runs of hidden systems:
(in the rows, 128 means zero)
J_89, trace 1 (6 x 32):
[[ 87 106 123 129  89  76 117 128  92 188 188 137  98  77 146 124 140 120
  128 129 116  74 170 106  94 109 175 112  95 139  93 215]
 [ 59  91 138 137  58  74 126 126  93 188 180 134  83  93 122 124 131 122
  152 126 128  81 151 100 114  99 148  95 117 120  78 199]
 [ 64  90 142 137  29  71 134 124  85 178 171 131  84  94 112 119 131 129
  176 120 145 117 133 102 125  92 114  91 141 117  75 174]
 [ 87  91 146 144  18  75 133 129  90 156 146 123 103 103 106 112 137 130
  188 114 148 142 111 115 130  91 106  82 152 128  80 151]
 [117  90 151 158  31  87 125 126 110 146 128 127 134 108 126 114 135 136
  187 117 137 156  73 112 137 102 126  89 163 131  85 124]
 [151  97 161 167  59 120 128 125 120 145  98 128 156 128 137 122 128 142
  166 116 112 168  59 110 152 122 144  97 162 125  91  98]]
J_721, trace 2 (6 x 32):
[[149  76 145 163  29  78 125 131  80 189 135 134 169  84 161 122 155 121
  165  98  87 163  85  97 123 119 186  95 128 142  64 170]
 [117  84 152 157   4  64 117 131  75 161 144 116 135  89 138 104 154 128
  188 111 142 168  80 106 113  95 149  91 157 147  70 164]
 [ 92  89 132 140  18  54 109 141  79 140 168 112 102  80 120  79 158 130
  178 123 179 152 105 119  90  81 127 103 150 153  85 170]
 [101 117 119 137  59  49  91 166  99 121 184  96  91  82 131  75 177 133
  150 137 193 131 127 152  72  79 128 113 149 162 127 171]
 [127 140 107 129 106  71  75 164 135  90 177  95  99  80 151  72 162 130
  123 145 189 120 124 168  59  85 144 133 142 179 164 161]
 [151 142 102 124 141 101  77 160 156  75 151  99 121  96 162  80 163 133
  116 146 182 133 114 167  63 101 133 153 134 185 182 128]]
J_494, trace 3 (6 x 32):
[[108 111 146 120 124 143 163 108 103 170 118 150 131 145 110 156 111 122
  127 114  93 119 149  93 163 145 134 118 116  92  84 142]
 [126 103 147 131 103 139 158 108  99 170 113 145 147 137 106 153 126 125
  143 112  92 147 117  88 164 140 131 115 122  99  80 128]
 [150 100 148 144  98 134 147 120 108 159 106 145 160 125 130 135 131 127
  147 116  96 164  96  99 150 143 149 114 128 113  89 124]
 [157  91 142 147  86 121 135 128 111 151 113 139 154 103 147 122 141 134
  145 116 103 158  89  99 134 127 170 114 122 131  88 129]
 [141  91 140 145  71 101 116 132 118 141 136 133 146  91 151 113 146 133
  152 119 114 156  89 107 116 118 164 118 121 148  94 143]
 [126 102 135 144  65  91 112 134 109 137 148 128 128  84 148  99 148 137
  159 122 137 141 101 114 105 105 159 118 124 153 100 152]]
J_225, trace 4 (6 x 32):
[[209 156 118 125 224 192 122 128 169 105  84 128 181 151 162 143 126 130
   76 137  84 144 113 137 133 171 166 170 107 134 171  91]
 [160 172 110 111 237 185 125 132 178  81 103 125 130 166 132 136 107 131
   77 149 127 113 151 151 131 160 118 171 117 126 187  87]
 [110 164 104  99 202 147 112 138 162  86 144 112  94 137 121 122 117 126
   92 153 167  94 166 158 105 122 103 151 127 129 182 118]
 [ 87 146  94 103 130  88 104 144 121 127 179 121  79 102 124 116 141 117
  126 136 164  84 186 155  88 102 105 129 119 152 150 178]
 [ 95 123 111 118 100  71 110 139 106 150 185 123 100  87 139 119 153 120
  125 125 131  95 167 137  89 111 143 121 108 149 122 204]
 [109 105 125 126 109 100 127 115 104 174 159 142 121  89 148 131 131 119
  131 121  99  95 166 104 109 131 169 126  91 135  92 190]]

runs to name:
trace 5 (4 x 32):
[[ 98 146 106 121 112  86 103 139 130 114 173 112  91 102 129 106 146 124
  128 135 163 103 161 158  92 103 107 124 131 152 157 168]
 [111 125 116 121 102  74 113 135 104 149 177 126 110  87 143 114 159 118
  138 125 136 108 158 137  93 109 139 123 110 151 125 190]
 [122 110 120 117 114 101 128 123 105 160 149 136 131  97 146 128 148 121
  126 122 105 115 151 109 114 130 163 126  97 140  96 175]
 [128 122 132 117 144 144 148 117 111 162 121 148 139 134 127 153 126 122
  110 119  91 118 156 109 133 154 148 134  99 109 105 153]]

J_225
trace 6 (4 x 32):
[[ 39 142 108 111  72  48 110 149  95 118 201  95  45 100  93 101 151 119
  149 134 216  88 181 167  81  78  64 104 149 146 145 183]
 [ 88  88 125 131  44  46 104 151  72 162 190 114  93  65 135  88 169 124
  151 128 165 122 132 113  74  89 155 109 125 151  85 204]
 [142  74 137 142  65  87 125 126  90 188 149 142 148  69 165 123 155 122
  147 110  84 131 123  86 113 125 202 115  95 142  62 190]
 [157  98 142 126 154 156 155 106 104 177 100 159 178 135 137 157 131 122
  114 113  57 148 133  86 156 169 177 138  98 104  85 132]]

J_225
trace 7 (4 x 32):
[[100 118 116 125  98  77 118 133  98 160 176 129 102  84 142 117 151 119
  135 123 129  97 164 132  97 115 148 118 109 148 110 192]
 [118 103 124 127 111 105 138 116 105 176 153 149 128 102 139 141 132 121
  129 116  93 108 157 100 121 133 165 125  97 127  91 180]
 [123 114 136 116 143 146 153 109 104 166 125 143 134 133 123 157 108 116
  115 121  87 118 159  99 146 150 146 130 104 103  98 154]
 [105 126 138 113 147 149 158 107 102 156 116 152 129 153  98 164 101 117
  123 118 101 112 156 109 159 147 106 122 120  88 108 138]]

J_225
trace 8 (4 x 32):
[[ 97 117 136 115 128 144 159 103 105 169 118 155 120 149  95 164 109 121
  132 116 103 118 155 103 163 141 108 111 123  92 100 134]
 [132 110 146 133 123 153 162 106 112 153 102 147 145 150 109 150 111 129
  136 116 101 142 124  94 170 150 117 120 128  91  95 111]
 [157 107 149 141 123 159 143 122 116 144 101 140 163 138 127 142 122 137
  131 120  93 160  94  97 156 146 156 128 126 104  93 111]
 [158 105 143 140 119 136 134 123 118 146 109 139 161 118 146 128 136 131
  130 118  99 157  97 102 132 142 171 128 120 124  94 129]]

J_494
trace 9 (4 x 32):
[[188  83 143 142 114 122 126 126  98 180 114 153 189  78 182 128 161 124
  121 109  56 163 104  79 117 158 228 142  84 145  74 173]
 [181  85 160 175  38 102 116 136 111 161 110 125 182  97 173 112 148 133
  160 114  91 183  48 106 134 121 190 103 145 147  85 122]
 [120  91 152 171   9  79 117 137 104 140 129 111 130 100 135  98 140 138
  191 116 150 167  58 116 131  91 132  83 172 140  84 121]
 [ 75 102 136 140  26  62 114 145  91 132 167 108  85  99 104  93 153 136
  181 119 191 134 116 135 103  76  93  92 162 141 103 153]]

J_721
trace 10 (4 x 32):
[[109 162 125 120 194 183 155 112 155 117 104 131 116 188  93 166  96 127
  103 138 114  98 156 138 174 159  79 131 137  91 169  91]
 [141 156 133 124 197 195 157 105 156 130  89 148 146 181 121 174  92 126
   93 131  83 113 143 128 180 166 117 137 120  98 148  85]
 [150 133 128 113 188 189 161  96 139 147  94 155 161 162 128 172  98 121
   97 124  66 122 146 108 169 169 143 145 104 101 119 113]
 [137 111 134 113 168 168 159 101 108 179 102 159 156 144 125 166 112 118
  104 120  63 124 154  88 155 168 160 140  93  99  95 151]]

J_494
trace 11 (4 x 32):
[[118 165 118 104 199 163 154 111 128 134 121 139 121 170 102 168 112 117
   94 133 104  94 181 134 155 159 100 135 117 101 153 128]
 [ 74 156 117 106 142 123 144 121 111 137 144 125  89 156  91 148 120 116
  122 131 140  85 179 150 145 128  68 119 138 111 147 145]
 [ 66 131 123 126  81  85 134 128 100 147 170 129  83 124  99 126 133 125
  159 126 149  95 157 142 128 106  89  99 130 125 118 163]
 [ 82  99 138 136  58  85 135 120  96 159 156 140 107  97 121 124 139 126
  168 119 134 124 129 108 118 104 125  95 127 131  87 166]]

J_225
